In the rows, zero is written as 128.
Each path below is one point turned by a fixed rotation once a step. After each direction that follows a path, write how fast that rotation turns it, in degrees a step (0 if it stays still).
Each turn is a multiple of 5 degrees from 10 to 175, or 0.
Each row of a path follows its step; steps can be skipped.
Path 1:
step 0: [132 136 126 134 135 126 117 127 138 128 125 133 122 137 136 128 124 130
 128 134 127 132 121 131 126 114 122 129 123 126 125 126 129 124 125 134
 127 131 138 134 126 136 126 130 126 125 135 126]
step 3: [128 137 122 124 135 129 133 127 139 126 133 130 124 123 115 137 133 132
 133 134 129 130 124 130 124 134 127 134 131 122 133 132 121 126 132 126
 126 125 134 134 134 128 121 128 117 132 130 125]
step 5: [125 133 127 137 121 125 132 120 139 126 123 129 124 140 132 130 127 131
 123 127 125 126 124 125 121 120 129 137 127 131 131 119 137 120 124 119
 131 135 126 127 129 132 122 126 125 132 131 133]
step 6: [128 127 132 124 119 128 131 134 129 126 134 130 128 142 129 125 126 135
 130 129 131 133 133 135 125 120 130 138 133 126 123 121 130 128 125 125
 133 117 137 135 125 133 118 131 123 128 129 136]
step 10: [129 130 122 136 123 122 126 118 126 121 132 123 130 133 129 126 135 129
 122 123 124 129 129 130 111 129 137 122 125 134 132 129 132 133 121 124
 127 135 127 134 135 126 122 128 133 128 128 136]
step 11: [133 135 124 130 124 121 121 126 131 125 126 120 124 139 135 127 125 126
 121 129 128 143 133 134 126 129 123 133 131 130 114 131 129 129 120 124
 127 129 134 137 131 132 126 130 128 126 134 128]
step 14: [137 137 119 126 140 126 128 126 133 132 131 127 128 129 120 125 127 125
 132 137 133 123 122 134 126 126 128 124 134 124 128 132 130 121 129 138
 126 129 133 129 136 130 114 131 132 124 132 124]
step 15: [124 139 124 130 132 129 126 124 129 123 131 138 128 131 127 127 131 126
 128 122 126 128 125 127 118 120 135 117 124 123 133 138 123 131 128 136
 120 129 133 142 126 134 125 131 133 128 131 126]
step 16: [126 142 120 133 130 124 127 129 135 119 122 132 123 135 127 134 126 121
 122 126 122 129 125 128 124 127 130 134 121 125 119 128 130 126 133 119
 128 135 126 136 130 131 135 135 133 133 130 133]
step 17: [122 137 125 127 123 121 129 130 129 122 131 132 119 141 116 126 127 126
 130 131 133 123 127 129 125 128 120 138 136 133 121 127 121 127 130 122
 128 120 134 130 121 124 126 131 123 133 130 130]
Speeds:
[127 127 127 129 128 128 128 129 129 129 127 131 130 128 126 128 127 128
 129 128 131 128 128 125 126 128 129 132 129 126 128 129 131 128 129 126
 129 127 126 128 127 131 129 124 124 128 127 130] -> 25
[127 128 126 128 128 126 128 127 129 126 126 124 128 128 125 128 132 129
 125 127 128 128 126 125 126 132 128 130 127 128 128 129 126 131 130 126
 127 128 128 129 126 128 128 130 128 128 129 126] -> 55
[129 127 130 127 126 130 129 126 125 128 129 124 132 129 128 128 128 130
 126 129 128 130 127 130 129 127 129 130 127 129 130 128 131 129 127 126
 127 128 128 128 128 126 128 126 127 129 128 129] -> 25
[126 128 129 128 129 127 127 129 129 126 125 125 130 130 131 130 125 128
 127 128 129 128 128 128 128 128 127 129 127 123 126 127 129 127 129 130
 126 129 128 126 130 127 129 128 127 125 128 126] -> 160
[128 128 129 125 128 128 125 129 127 129 130 127 126 130 128 125 130 132
 131 128 129 127 127 128 130 128 129 129 126 126 128 127 129 127 128 128
 128 130 124 128 128 131 128 128 129 128 130 127] -> 55
Path 2:
step 1: [126 121 130 131 133 123 128 122 135 128 129 130 132 127 124 127 134 130
 134 129 135 135 116 125 133 145 130 136 130 126 132 123 129 133 123 129
 122 133 131 134 132 129 125 116 128 131 125 123]
step 3: [129 126 125 130 123 136 130 129 127 132 131 126 119 127 129 123 134 140
 130 128 126 138 119 125 129 124 127 129 137 139 137 129 126 131 133 135
 126 136 142 131 131 118 129 127 125 126 131 125]
step 5: [124 128 130 119 132 130 120 130 129 136 135 128 142 124 125 125 135 142
 125 121 129 135 123 123 127 124 123 127 127 123 123 135 126 133 128 124
 137 133 133 126 135 126 119 126 127 133 125 130]
step 6: [137 130 131 125 127 137 125 123 128 132 130 128 123 119 117 130 133 131
 124 119 130 122 130 117 136 135 129 128 132 124 121 133 128 127 125 131
 126 131 139 132 130 116 122 126 123 136 133 131]
step 8: [129 121 129 131 124 126 122 126 128 126 125 129 130 120 123 118 122 134
 121 135 135 135 124 122 131 134 135 128 124 132 128 129 126 136 123 118
 127 127 134 116 134 128 120 125 122 129 135 120]
step 9: [135 132 126 122 132 125 133 125 126 125 130 131 127 123 126 128 127 137
 118 132 134 123 112 121 132 131 129 131 135 131 122 136 121 130 134 125
 122 126 123 121 124 125 128 119 131 133 130 118]
step 11: [127 132 126 127 135 132 128 134 124 132 126 115 127 124 127 124 136 136
 124 137 125 128 137 122 128 125 133 124 136 126 128 138 120 134 122 127
 122 133 129 119 127 130 128 137 126 126 137 124]
step 12: [134 131 131 133 131 125 126 130 126 142 123 121 134 124 126 129 133 135
 117 128 129 129 124 126 123 130 133 133 130 124 123 138 133 126 127 133
 131 129 127 115 134 134 137 120 126 132 133 135]
step 13: [127 133 129 131 123 135 120 135 133 130 128 118 127 124 130 126 137 125
 120 124 125 117 126 129 134 133 131 135 124 116 116 132 130 132 125 123
 134 129 123 126 129 130 122 121 130 132 134 121]
step 14: [123 130 128 123 135 135 137 130 116 124 122 125 119 125 129 121 134 131
 125 129 134 124 126 130 125 131 135 125 126 120 115 123 133 129 124 130
 134 127 138 124 124 130 129 124 123 131 135 123]
Speeds:
[125 129 126 125 130 129 129 131 125 131 129 130 129 129 128 128 128 129
 128 130 131 128 127 129 125 126 127 128 128 127 128 128 128 128 131 128
 128 130 125 128 125 127 129 126 127 128 128 128] -> 160
[128 129 127 129 129 127 127 128 129 129 131 128 129 129 127 130 130 130
 129 123 125 129 133 127 127 125 128 127 131 127 129 129 127 126 127 129
 128 127 127 126 127 130 127 126 126 129 129 128] -> 55
